Here are some points, one per row:
[ -21   -3  -66   16   25  -11    4  -23  -57 -114    2    2   11   -9
   14   11  -55   36   -7    6  -59  -37  -27  -29   36  -21   -6    3
   44    8  -25   32    2   24   36   36    7]
[-11  37  28  19  -6 -40  77  32 -40  -5  -3 -44 -32 -53 -20  30  -4  16
  45 -62  21   9 -21 -29  32  17  10  -9  45  10 -14   7  -2  20 -29  38
  36]
[-24 -12 -25 -14   0  -5  73   7 -39   5  -2  24 -36 -37 -43 -10 -18 -20
  45 -49  19  25  25  13 -29  -7 -15  16 -19  -8  21  37 -55 -41 106  33
 -21]
[ 23   8 -62 -14  -3  18 -13  -7  12  16  63  21  22   7 -14  60  35 -33
  34 -65  -9  11  68  15   5 -21  13 -14 -14 -12  35 -41  31  21  28  45
   7]
[  0  13   4 -41  11 -39  43 -21  19 -27  26  -3  18  -9  39  18   2  -1
  87  56  32  16 -30  63   2   4 -28   4  -7  72  90  35   2  15 -13   1
  22]
[-17  -4   8  33 -59 -22 -37  -9 -25  15 -23  -7  16 -15  22  52 -12 -14
   5 -52  25  16  18  37  12  23 -12   9 -35  -9   2  -6 -69  23  19 -74
 -22]
[  5   2 -27  -8  49  87   0  31 -24  41   8  16  -6  16  58  -5  14   1
  70  21 -20  33 -13 -26 -25  10  11  41 -37  18  29 -24  43  57 -19 -46
  28]
[ 21 -10  47 -13  41 -15  33 -16 -28  25 -60   4   1 -49 -14  77 -18  23
 -38  33 -58 -23  18  19   5  21  14  32 -25  -7   6  28  40  -6 -48  40
  11]
[ -6  -3 -42   3  19  22  -1  -9  18  33  22  44   2  19 -30  25 -14 -24
  -4 -41 -24  42  21  42  41  -9  39  70 -27   1 -10 -30 -54  33 -71  12
  -6]
[-12 -19  45  12 -17  19 -22  -7  29 -23  13  18 -31 -18 -23  30 -23  41
   2  16 -25 -56  43  26  15  24  14 -15   8 -40  75 -35  17 -15  58 -66
  49]
[  9   2  28  41  18 -17  68 -17   4 -19  25   6 -41  37 -57  -7 -41  16
 -46  34 -47  26   7  -3 -44  28   7   3 -21  32   2  59  24  11  27   5
  46]
[  9  46 -23 -26  -8 -12  20 -32   5  57   3 -15  61  15 -19  -2 -52  17
 -30  15  -9 -58  25  -3  -4  -1  14  26 -39  30 -19 -55  80 -77  46  26
   6]
[  3  14   2 -14  27 -14   0   8 -39 -17  22 -18  27 -46 -21  32 -71  -3
 -35  52 -22 -22 -19  55  -7 -27   0  31 -17 -26  23  53 -22   2  31  31
 -20]
[  28   15  -26  -11    9   30  -12   19   24   23    6  -36   26   -8
   15  -22   56  -16  -50   28  -19  -29   26  -52    6    1  -21  -15
   23   35   30  -45 -118    6  -14    5   40]
[-16 -39  35 -36 -50  27 -33  18  13 -21 -15   0  -8  31 -45   9  -3 -40
  28 -18  -1  24  13  -4 -36 -19  19  17 -28  18 -16   2 -13  -2  17  26
  39]
[ 36  -8 -13  19   9  37  58  40   7  19 -12  11  14  26 -26  34 -20 -55
  -3  -8  35  14 -11  20   0 -62 -45 -35  38  35 -28 -78  26   7 -11 -10
  -8]
[ 41  18  -3 -31  14 -35  27  -7 -48   6  -3  -5 -14   1 -33 -55  65   7
   4   0 -18 -28 -53   8  15 -30 -42  34  44 -10  11  37 -10 -28 -20 -41
  14]
[  -2    2   12   13  -47  -35    9   21  -20  -64    4   11  -12    7
  -23   28   -4  -26  -17   -3   -3   30   14   19    3    1   21    4
  -40  -11  -51  -80  -31  -10   28 -109   39]
[ 31 -41   0  17  31  11  59   8 -26 -23  -5  -2  -2   1  36 -36  16 -19
 -16   7  25 -61 -49 -10  53  34   9 -33  27  23 -29  50 -58 -18  -5 -31
 -43]
[  2  22 -18  -6   0  -6 -18 -42   7  26 -14  -4  10   7 -40 -14 -49  45
 -19 -11 -62  -1 -11 -22  25  31  18 -20  81  44  54 -66  18  47  -2   0
  -3]
[-19 -55  17 -54 -72 -19   4   8  18   4   3 -10  15  -5  29  33   9 -35
   8 -29 -35   5  -6 -23 -21  -1  14  -4  77   3 -61  -4 -19 -51  -8   7
   0]
[ -9  35  -5  -1  12  15 -30 -16 -35  31  33 -16 -13  38  29   7   3  25
  44  90  12  12  10  37 -39   0  52 -34  -3  -1 -91 -33 -24   6  36  50
  -9]
[ 31  -5 -32  -6  18  20   0 -15  11  36  66 -59 -20   8  35  35 -70   7
 -40 -10 -21 -37  -6 -28 -28   3 -64  -8  41 -30  -3 -31  46  48 -11 -32
 -38]
[-37 -25 -17 -41 -28   6 -44  40  21 -11  -1  40  -6   7 -26  28 -40 112
 -37  -7   9 -33   5  33 -40   4 -13  15 -24   2 -41  45  17   4 -37 -32
  17]
[ 36 -19  13  29 -40 -13 -58  -2  23 -11 -25  28 -12 -13   4  -3 -25 -32
  33 -50   1   3 -39 -30 -24 -16  12 -22  41  18 -26  20  -2 -17 -47  28
  41]
[  5 -34 -12 -25  -6 -24   0 -14  39  29 -10  28 -37 -13 -15 -34  16   0
 -33   0  34 -51  -7 -37  14 -19 -42 -10   4 -21 -53 -65 -39 104   0  34
 -37]
[ -6 -43   4  20   9  14 -30 -58  35 -19  10 -34  31 -41 -28  -2  -5 -30
  16 -32 -14  32  31  14 -18  48 -12  28 -33  11 -57  16  -5 -62   4 -65
 -20]
[-26  36  36 -11  10 -34  -3 -22 -30 -11 -33 -29 -24  12  22 -54  12 -33
 -40 -37  24 -17   7   1 -13 -39   0  30 -42  14  52  24 -22  54  16  10
  -1]
[ 19   5  48 -30  16 -33   2 -14 -45 -37  58  16 -47  46 -24 -26  44   1
 -21  14  27 -43   1 -47  39   2 -34  39  31   3   5   6  -5 -22 -36  19
 -17]
[ -27   56   14   -6   23   22    7    3   -6    5    5   41   10  -28
   61  -41    7   61   24   35  -29   46  -29  -28  -31  -23  -40  -30
   26    1  -12 -101  -34  -40  -15   -8  -22]
[ 24  20  40  -7  37 -39 -34  10 -53  -4  11  55  12  -2 -13  54  18 -33
  10 -18  -1  41 -20 -30  13  65 -65 -44  19  29 -15  58 -31  16  34  32
 -18]
[  8  24  36 -17  31 -36   9  25  -6   5 -23 -13  -5  38 -18  14 -61  -6
 -10  -3 -54   1   4  10 -33 -15  49 -19   8 -33  43  65  30  62  29 -62
 -55]
[ -4 -44 -32  -6 -61  16 -40 -13 -28 -21   7 -30 -10 -11 -41 -49  44 -25
 -25   7  -2 -24  -9  -4 -25   8  26 -20 -51   0  45 -23   3   1 -55 -27
 -19]
[ 23  56 -34  18  15  31 -14  56  54  16  -2 -42   5 -28 -33 -16  51  -3
 -29  -2  40 -40  -1  10 -31  59  40  19  -5   5 -12 -17  -2  56  31  14
 -19]
[ 32 -42  -3   5 -59  36 -41 -38   2  -1 -23 -16 -21 -19  23   4  10  42
  21  69  58  51  28  27 -35  14   3  17  20  14  35  20   2 -13 -10   3
 -17]
[-36  21 -32  26  40  29  12 -37  19  18 -27 -34  13  42 -29  29  10   5
 -20 -37  28  42 -37   7   9  14 -50 -30  11 -13 -57 -20   6  16 -37  23
  86]
[  -1    0   -2   -3   43   -2   22  -10  -37  -29  -21   27  -43  -38
  -20  -19   75  -18  -44  -23    1   -8   20   26    1   -5    9  -16
  -19   34    4    5   95  -20    2   11 -111]
[ 26 -27  30  48 -66  42 -39  16 -18  17   7  10   8   0  25   4 -43  52
 -76 -24 -25  -4  -8  19   7 -25  23 -13 -40  43  47  26  14 -19  41  28
  28]
[ -24 -124  -19   78   83 -127  -57  107    5   31   -6  -46   -1   32
   37  -23    4   31   31   24    6   37   14   20   -1    4    4   16
   -9   -4   38  -60   19  -58    8   40    0]
[ 59  58  -2 -41  32 -32   3  29 -17 -54 -11 -16  -9 -12   1  21 -23 -35
  22 -51  12   9  31  -5 -16   4  12 -11 -66 -19 -12  21   8 -58 -65  30
  22]
[ 14  17 -40  38  -8  34  20  -8  31  58  -6  32   3  46 -19  -9 -62  26
   3  19 -33 -48 -17 -55   9  11 -44 -21  -8 -47  50   3 -22 -43 -13  44
  -2]
[-40 -13  -5 -30 -19   8 -40  46  59 -18 -33  -8  -9 -32 -14  15 -45   8
 -23  51 -43 -29 -15 -39  57 -32 -34 -25   8  19  -2  43   7 -15   7 -51
  12]
[-37 -43  28 -33 -30  34 -25  -6 -13   5   5  -7 -44 -11  24  22   3 -38
 -14 -38  37  19 -62 -32  51  18   1 -12  24 -27   2 -10  41 -52  35   1
  57]
[-26  10  35   9  42  46 -21 -11  10  27  -1  -9  32  13 -44  18 -16 -13
  51 -25   6 -11 -16 -42  24 -30  -2   4   4  13 -45 -45 -37  13 -25  17
 -45]
[-47   6  19   0  39 -11  37   1  15 -55   8  33  -1 -18  27 -13  18 -54
 -47  -4  31 -37  17  12 -50  12  35  14   4 -31  60   9  -8   1 -50  48
   8]
[  2  30 -38  -4  17  14 -19 -35  28  12 -62   1 -25  62  21   2  70 -38
 -17   2 -22 -63  -3  70  -8   9   2  -7 -20 -13  -4 -41 -21   2  43  21
   6]
There is one direction along which these points spread out most. Take the direction at right angles to it along which they spread out most. Go by this last direction. How many in every 100 of the points above lie lower along it than each point below? Answers are rounded to whole numbers. More than half of the points above lie lower than the first one.
[-24   6   8  41 -58   4 -28  -9   8 -17  -6   1  14   4 -41  50   0 -21
  13  -3  47  18 -64 -37 -14  -7  -3 -13  27 -17  48  -8  -2 -68 -45 -28
 -63] 54
[ 20  50 -33   0  50  25 -20 -10  62  54   9  -5 -28  22  -8   4   2  -1
  -2 -43  18  40  -1  -6  24 -44  10  18  62 -12 -28  22 -51 -70  21 -24
  -9] 67
[ 20 -18  28 -28  41  14  30 -29 -20 -57 -28 -34  10   4  31 -24 -11  53
  65  14  32  40  47   1  12 -29  15 -39 -28   8  17  26  10  17   3   4
 -12] 70
[ 40  16  11 -22  -4  32  13   9  37  -8  -1  17  47  11  33 -52 -20  12
  20  26  25  61 -31  19  21  45  11  42 -24 -46  -7 -70  31  35  67  36
 -30] 33
[-33  33 -65 -21   7 -12  -1 -11  26  69  54  19 -21  -8  46 -14  -6  19
  17  42  26  51 -13   7  24   8  54 -22 -47  23 -15   2  15  25 -16 -15
 -10] 33
[ 30 -24  40  49 -59 -12  -4 -18  44  -6   7  -1 -36 -41  49 -14  21  33
  52  43 -36  39  -6  21  -6 -31  11  21 -33 -33 -38   2  12  21 -22  10
  18] 22
[-14 -11  15  34 -29   6 -62  16  -3  14  13  13  46 -36 -39 -73  52 -42
 -17  11  18 -22   0   3  36 -46 -30 -43  55 -33 -23  35  57  32   0 -13
  57] 61
[-49  -6  20  48 -55   9  -7  23  50 -10  10  -4  21  13  16 -16  78  -3
   4 -30  -8 -68   2  -7  -9   7  -3  38 -39  31 -27  33  45   3  31 -18
 -30] 48
[ -6  11  -3  -6  -8 -36  49 -18   1 -33 -30  -9  40  15  55  20  40  31
   8  53   9  92  -9 -85  25 -29 -23  -6  32 -48  22  52  25  19  16  15
 -18] 78
[-27  28  -9  20 -65  15 -29  23 -20  -5 -32  23 -23   9  67 -61 -41 -16
  47  46  15  22  81  22  14  44 -12  20  17  -1 -21  22  49 -19 -50 -21
  -2] 24
[-12 -11  33 -24  -6   6  56   9 -23   1  27 -21  50  22   6 -47  41  15
 -27 -34 -20 -19  21  60   0  16  12 -39 -20 -40   8  53 -44   6 -61  20
 -31] 80
[ 20 -13   5  -6  45 -41  44 -23 -38  19 -12  35  53 -12  -3 -27  35  -9
 -23  -3  49 -38  37 -20 -42  -5  54  18  -2  -7  -8  40 -15  18  12 -68
  62] 76
